(in the rows, 128 means zero)
One turn moves each row of this set onto another row. After a few examples, where does it send each row asked below?
zal: [148 117 143 133 152 143 137 113 110 135 145 139 149 137 124  97  93]
dinis: [137 146 113 119 130 140 100 136 139 127 123 152 103 125 140 137 126]
fidi: [ 94 130 139 160 140 131 136 115 111 144 132 155 150 124 113  89 131]
soka: [126 142 117 158 119 122 113  78 139 128 101 144 116 136  94 103 102]
sedo: [114 123 132 174 116  95 126 108 141 102 129 153 116 120 103 130 147]
zilus: [105 101 126 149 160 125 112 110 130 120 106 120 112 139 126 123 134]
maz: [149 137 144 142  74 113 123 107 111 127 146 105 129 132 121 108 121]
fumip: [135 135 122 132 125 134 110 101 158 127 114 168 156 137 157 134 123]
Kuga: [143 120 158 142 108 118 145 134  98 152 120 141 122 108 137 132 123]
nar: [180 149 120 144  98 109 125 114 136 128 132 160 126 110 120 132 110]
veg: [144 123 137 155 140 108 119  96 163 118 157 125 116 130 123  98 146]
Duva: [139 119  92 143 110 127 100 123 117  99 116 164 125 125 117 126 119]
kede: [150 148 132 187 105 113 106 117 112 137 133 148 137 117 111 117  95]
kip: [155 119 145 144 128 115 137 141 112 127 135 128 125 110 147 132 156]
vapap: [115 106 135 118 130 113 139 107 121 112 126 124 114 133 124  98 156]
fiz: [131 145 120 150 147 157 118 116 139 117 136 110 142 132 101 110 152]
Kofu: [150 107 134 164 137 112 134  85 154 123 109 132 144 136 121 148 112]
vezu: [168 142 127 107 124 127 148 108 135 142 122 149 150 113 133 124 114]
ligov: [101 132 119 142 145 131 125 123 126 146  99 138 159 140 106 130 102]
tafaz: [131 130 138 198 103 141 121  96 127 143 135 126 139 153 123 121 108]
Tir: [120 145 146  96 125 123 142 125 129 139 130 130 138 109 124 103 140]
biv: [ 99 138 131 148  75 108 111 110 143 128 135 130 137 132 124 137 146]
dilav: [158 112 148 131 134 141 139 117 120 160 126 158 138 149 119 118 146]
funid: [140 122 132 158  90 109 137 113 140 142 108 131 117 158 128  90  96]
kipag: [133 138 122 145 107 130 124 125  88 137  88 145 131 116 120 136 104]
vez: [139 115 103 143 120 111 149  99 153 106 132 138 127 159 142 110 124]
zenud: [152  86 134 155 111 106 119  87 114 146 123 141 145 150 126 111 114]
dalir: [135 118 130 130 132 137 124 122 151 132 138 112 124 137 112 167 103]
velup: [119 142 142 141 145 138 119 104 103 126 145 131 142  96 113 130 158]
lof: [103 125 139 178 123 146 106 111 151 129 120 118 117 150 127 144 127]
Dup: [128 116 116 152 104 118 107 139 114 132 140 132 137 136 114  78 105]
Zaz: [111 139 168 128 114 137 133 107 134 148 136 164 156 148 115 119 124]
nagov: [105 159 124 160 107 127 116 101 148 115 122 103 127 108 134 125 104]
Suko: [135 118 129 150 149 148 134  96 135 121 116 122 122 134  80 122  98]
Teda: [107 158 122 137 125 122 117 140 126  97 149 137 122 111 116 123 123]
ruvi: [129 149 161 148 114 130 114 117 143 151 119 106 155 123 111 144  99]
Mazag: [123 150 113 163 128 128 110  84 149 116 128 120 132 142 104  88 135]
belam: [136 127 156 146  91 109 141 101 132 160 108 147 118 122 147 125 103]
lufu: [157 124 143 136  95 130 119 101 150 115 168 136 125 132 154 135 134]
fuzaz: [142 102 135 143 152  77 118 107 134 119 141 133 119 128 124 134 112]
refi: [163 117 115 133 133 110 108 118  91 129 121 130 118 125 134 101 103]
Mabi: [128 127 147 141 127 128  84 129 116 137 126 146 134 100 110 154 107]
Foga: [162 118 134 144 156 141 132 137 135 126 134 119 135 136 125 118 157]
veza: [118 150 131 152  96 115 120  82 140 136  95 147 113 115 125 133  95]
gukot: [125 130 123 132 118 161 147  97 143 139 138 149 133 150 154 113 143]
gomo: [142 143 132 144  99 103 113 124 136 143 120 149 128 120 168 131 149]
duk: [112 124 153 145 113  95 134  91  97 111 154 142 142 120 115 121 134]
vite: [120 131 121 143 101 145 128 112 131 139 155  91 153 134 141 117 108]

gukot moves to maz
lof moves to Tir
And these:
Mazag moves to kip
biv moves to Teda
duk moves to Duva
Suko moves to dilav

One turn moves each row of this set onto another row. After a few examples, where does it send each row asked below?
Y: [130 121 135 135 146 147 128 109 124 120  80 139]
L: [134 110 132 121 135  92 153 134 122 151 138 155]
D: [127 127 116 122 127 103 158 133 125 154 148 157]
F: [133 132 147 119 141 147 114 123 108 117  91 112]
H: [123 132 114 154 145 139  90 122 145 119 129 133]
R: [107 155 104 127 126 130  99 145 142 119 126 119]
G: [126 128 119 115 125 104 158 133 124 156 150 159]
J: [133 120 136 135 143 161 126 109 109 126  93 127]
U: [131 112 130 117 134  91 151 135 130 153 138 156]
Q: [126 122 138 107 131 132 128 135 112 120  76 116]
M: [138 113 129 116 126 105 153 134 109 156 149 148]
P: [127 121 139 107 130 137 126 135 108 123  80 111]
E: [122 116 125 131 136 101 156 136 125 156 156 142]
K: [117 164 112 132 133 143  97 131 137 111 120 126]
B: [134 113 129 116 127 106 150 134 112 159 153 147]
C: [128 145 107 143 132 147  92 118 137 117 128 144]
T: [133 135 143 121 139 136 118 122 120 110  77 127]
X: [106 150 107 131 131 128  99 147 143 120 126 114]
N: [112 151 121 142 146 135  98 131 142 113 121 115]
Z: [121 112 129 126 141 100 154 135 127 157 154 141]

E moves to M
Q moves to X
Y moves to H
And these:
T moves to N

